In the rows, 128 means zero.
One turn moves each row of this set onto another row. After a few examples, where does it send each row asked below?
pezik: [142 155 153 131 142 136 128 104 144  92 125 129 130 148 121  94 122 151
 127 122 114 154 106 128 129 150 117]
Fiziz: [121 134 109 124 115 105 155 153 141 144 125 133  97 140 120 144 129 113
 121 130 155  77 140 136 125 130 148]
ked: [114 107 141 130 116 120 101 106 123 108 150 147 148 123 149 123  98 132
 150 145 126 160 148 133 126 140 110]
Beto: [131 122 123 110 127 120 103 118 139 125 135 138 156 133 143 166 113 153
 165 136 111 171 153 133 121 124 117]
mados: [115 125 120 114 114 107 159 147 135 135 127 135 107 140 129 138 124 112
 121 119 164  80 139 134 127 133 152]
bobok: [120 131 101 118 120 100 151 153 144 146 124 131 100 137 121 154 129 115
 124 126 148  80 143 132 126 123 145]
Gilap: [113 126 104 108 119  91 148 147 143 139 127 130 105 138 125 159 126 116
 125 123 145  82 147 129 123 118 143]
ruzi: [111 124 129 135 132 123 122  91 118  97 133 114 141 106 131  93 121 120
 126 145 122 168 119 119 135 125 100]
pitut: [138 139 123 151 115 160 135 121 127 135 105  88 145 120 115 121 145 132
 153 144 134 169 109 153 126 134 108]
monan: [121 125 106 111 123 108 155 153 140 146 124 131 103 140 125 151 131 117
 123 116 155  81 143 131 130 123 149]
pev: [112 118 114  99 120  97 152 141 138 133 129 135 110 139 130 150 122 115
 122 114 155  83 145 126 125 122 149]
Mudob: [121 110 140 129 130 121 101  90 137  97 138 111 136 128 130  98 114 131
 137 113 115 146 116 122 127 136  89]
bapov: [135 149 102 100 134 124 105 119 128 142 125 133 132 104 119 165 154 153
 110 116 104 158 127  95 132 118 121]
masep: [121 127 113 116 119 110 159 153 137 144 125 134 101 139 124 140 129 114
 122 119 160  79 140 133 130 131 151]
Satu: [120 121 124 114 118 128 120 100 129 113 114  91 164 116 129 145 130 133
 154 134 123 178 122 138 117 115 105]
Veke: [153 149 112 120 163 128 114 116 157 122 121 118 125 140 115 128 136 160
 136 110  91 157 117 114 137 122 105]
disi: [119 125 133  89 102 122 102 102 119 122 127 118 160 108 132 171 140 142
 126 115 125 156 128 116 111 128 122]
vufib: [146 151 129 145  97 168 124 133 118 157 115 117 128 110 111 137 161 140
 122 129 142 144 107 138 125 156 128]
kar: [136 168 140 133 137 141 148 110 126 100 113 123 141 129 119 106 134 143
 125 150 124 178 108 133 130 136 131]
pes: [151 139 143 147 120 159 123 120 148 127 112  97 136 145 113 114 136 148
 154 119 126 148 103 154 121 152 107]
pinez: [144 122 109 156 142 145 106 120 148 139 127 102 114 125 113 100 137 136
 141 115 110 143 111 126 142 135  83]
gofut: [114 133 121 122 110 102 158 146 136 132 127 135 103 142 125 140 125 112
 120 131 161  78 141 139 122 134 151]
notaz: [133 163 154 130 107 148 131 113 110 118 129 147 131 114 121 111 145 139
  98 135 138 147 108 119 125 162 140]
litet: [108 126 114 105 115  88 149 141 139 129 130 133 110 139 129 155 121 113
 123 125 152  82 146 128 118 121 146]
nuf: [112 120 122 104 116 100 156 140 134 130 128 136 111 141 131 145 122 113
 121 117 161  83 143 132 124 131 152]
dabav: [129 132  94 150 144 137 120 118 128 136 122 106 121 101 117 105 141 126
 131 141 110 166 120 117 150 114  92]
bizog: [137 159 106 112 156 126 131 115 139 118 111 115 143 123 118 141 141 152
 133 137 100 184 121 116 135 109 117]
Pul: [110 121 150 116  97 125 107  94 105 109 142 134 144  99 135 119 129 123
 107 125 137 144 120 112 121 146 117]
bif: [144 138  97 128 152 127 107 137 143 146 135 151 126 126 132 150 125 156
 148 140  97 168 152 116 144 120 113]
sis: [138 133  95 141 120 148 103 132 121 168 126 120 115  91 112 138 160 134
 113 122 119 142 120 109 142 132 105]
bufu: [116 119 106 103 123 100 151 148 140 141 127 131 107 138 128 154 127 117
 124 113 153  82 145 126 128 121 145]
lef: [110 129 123 112 112  93 153 139 136 126 129 136 110 142 129 144 120 113
 120 128 157  80 144 134 118 130 149]
fike: [149 145 137 160 114 162 128 141 131 143 125 140 132 138 129 124 125 147
 157 153 135 159 133 158 131 158 126]
duv: [138 122 131 109 130 128 105 102 152 113 117  95 152 141 124 146 126 152
 159 105 109 158 118 137 113 125 100]
bevum: [133 145 152 143 126 137 127 119 126 107 142 164 135 135 140 104 109 143
 137 156 128 162 135 136 133 158 130]
Forab: [146 124 101 164 130 152 107 144 136 163 134 136 116 119 127 126 129 138
 156 147 117 155 144 136 147 137 101]

litet moves to lef
notaz moves to vufib
masep moves to monan
Now these:
Veke moves to duv
Forab moves to bif
ruzi moves to kar

One turn moves each row of this set onto another row. After a few examples, where does it send each row asked below?
dap: [142 125 113 153 119 134  94 142 126 133 140 132 106  81 130 134 136  96
 130 145 138 145 120 152 145  70 121 146 149 152  76 140 105 133  84  97
 113  80  95 120 150 150 101 108 176 147 119]
bope: [145 112 120 125 113  99 107 133 120 164 152 151 101 127 126 130  79 112
 134 135 153 177 134 151 107 113 151 161 131 177  99 186 143 131  84  87
  92  96 130  86 152 140 130 178  93 163 141]
Vilu: [125 136 108 135 117  94 122 124 138 161 140 160 110 111 109 124  76 111
 116 139 145 191 117 174 118 116 132 150 147 161 110 195 128 123  76  86
  86 110 124  81 143 140 138 156  99 157 155]
dalog: [125 110 144 127  86 106 104 141 167 156 118 132  79 132 115 124 128 105
 119 120 117 177 137 171 114 117 147 123 127 155  88 157  69 185  98 124
 147 110 121 125 147 166 114 108 134 170 139]
fer: [127 106 154 109 102 115 113 142 149 128 131 119  77 148 107 129 121 113
 145 113 117 174 163 175 104  96 142 142 106 126  82 166 100 183 105 108
 149  97 135 137 151 158  98 114 132 182 130]
pur: [131  99 138 130 143 133  96 128 133 123 137 156  72 136 134 107 133 121
 121 128 155 150 105 156 126  60 110 130  99 112  59 153 109 147 107  87
 121 102 128 116 170 162  97  96 165 121 151]
Vop: [127 104 137 144 143 123  99 135 137 139 135 160  73 129 131 106 143 121
 122 129 157 149 101 140 122  68 115 119  94 120  59 161 103 152  97  98
 118  95 119 119 175 164 104  95 165 123 148]
Donip: [139 131 109 130 107 104 104 119 129 142 142 156 108 134 108 134  77 108
 121 139 145 186 132 188 117 103 155 164 152 164 100 186 118 118  85  69
  81 114 126  87 139 150 123 168 103 157 159]
Fot: [174  98 133 145 162 120 120 116 122 155 142 127  98 122 122  94 128 148
 155 134 165 160 154 185 125 108 140 140 134 145  88 171  80 157 117 105
 142 133 135 100 109 163 147 144 128 141 139]
Fafuz: [137  71 124 104 119 136  94 113 114 131 147 119 143 121  95 131 110  99
 127 117 122 156 141 146 127  85 102 138 105 154  81 172 126 150 106 102
 155 156 152 104 158 177 138 122 141 129 182]
detez: [113 105 157 115  99 114 119 156 159 160 130 139  73 119 124 127 105 123
 150 133 115 180 131 170 124 120 124 133 108 132  94 148 108 180 107 114
 163 102 137 116 164 151 119  99 138 169 130]
Rir: [136  85 112 132 129 125 100 122 120 130 144 122 148 121  75 131 124  98
 142 123 123 150 150 130 115  83 122 129 100 153  72 189 117 150 100 102
 141 152 134 118 157 180 126 113 137 147 179]
nat: [162  98 151 145 147 131 123 121 112 149 145 134  99 119 118 105 118 150
 166 152 152 168 154 203 135 108 145 158 125 136  84 166  79 144 112  93
 154 127 137  94 131 168 148 147 149 130 136]
fekep: [149 111 151 154 147 118 139 115 120 160 142 133 104 110 111  96 131 143
 142 150 145 173 147 204 130 111 127 146 126 137  88 186  65 142  92 106
 148 123 126  97 137 167 164 147 150 126 133]
fafoz: [120 117 132 110 115 107 107 120 118 140 159 140 107 128 117 136  66  94
 123 142 132 203 133 169 122 105 127 164 130 144 104 189 146 128  86  77
 105  92 123  81 153 151 140 191 120 151 144]
Vab: [114 138 109 131 124  93 112 125 143 154 146 154 113 114 108 127  68  93
 115 146 134 203 115 160 125 115 130 139 145 152 114 192 133 133  83  89
  95 106 112  78 137 149 143 167 110 158 159]
gir: [129  81 127 134 111 121 101 124 121 156 141 125 148 110  90 130 129  92
 126 128 122 157 133 127 123  98 116 124  97 173  75 186 109 153  87 116
 149 145 127 104 176 182 148 121 145 131 173]
gez: [131 119 133 111 109 107 124 123 114 150 155 149 104 124 119 132  72 110
 128 137 141 192 137 180 117 107 128 172 128 156 101 194 145 117  76  78
  97  92 134  86 161 141 139 179 107 152 138]
sopun: [149 104 120 126 118 140  87 133 120 147 144 126 101  80 153 129 129  98
 116 133 143 148 112 149 154  75  99 145 154 162  85 127 119 142  92 104
 124  80 112 111 144 142 118 114 167 134 119]
Nusus: [132 127 108 127 115 105  89 118 133 129 148 147 113 137 105 137  74  91
 121 139 138 194 132 168 121 101 156 156 150 152 103 182 124 130  97  71
  90 113 117  85 132 160 122 181 114 161 161]
tofi: [151 111 122 124 120 134  94 125 113 129 143 114 106  93 139 126 144  87
 105 124 138 146 131 153 138  60 100 149 148 155  77 149 112 140  79 107
 113  71 106 127 143 148 110 126 166 144 111]
ramev: [128  95 144 126 133 128  96 123 137 141 133 156  72 132 143 104 140 115
  97 124 153 154  95 158 131  70 102 122 105 126  66 153  93 152  96  99
 121 102 130 107 172 165 116 102 167 108 153]
biset: [157 110 140 154 168 110 141 123 122 163 142 126 104 111 111  89 134 147
 157 139 158 162 155 178 117 110 127 134 117 139  87 193  85 156  96 116
 140 117 125 103 122 157 155 141 132 144 127]
seta: [122  86 124 131 118 130 105 127 125 145 144 138 145 104  87 137 105 105
 146 140 118 161 128 143 138  98 110 133 102 149  78 172 123 142 101  98
 159 154 138  98 171 178 143 105 152 129 184]
dab: [117 105 147  95  99 118 116 128 163 135 122 128  78 133 115 123 111 113
 117 111 113 185 138 201 126 102 113 133 132 123 102 149  90 180 110 110
 154 118 147 120 136 157 117 102 131 165 145]
Buro: [142 123 105 130 137 139  99 133 125 124 142 125 105  81 129 127 127 102
 128 131 140 145 121 157 148  61  94 146 152 135  87 140 126 136  95  97
 114  83 112 120 133 137 103 101 164 148 126]
Vofab: [133 115 122 125 119  96  93 134 126 158 155 144 105 127 123 129  75  93
 128 140 147 189 132 135 110 114 150 148 131 169  99 185 147 140  92  91
  97  94 114  85 145 150 134 189 103 166 144]
Gavu: [138  95 138 128 137 128  89 121 133 135 134 151  71 143 140 101 150 113
  95 115 158 148 105 149 121  62 113 121 106 132  60 158  93 157  99 100
 116 105 127 117 162 168 107 106 157 118 152]

tofi moves to Buro
Vop moves to Gavu
detez moves to dalog
Now these:
fekep moves to biset
Fafuz moves to seta
Donip moves to gez
Vofab moves to Nusus

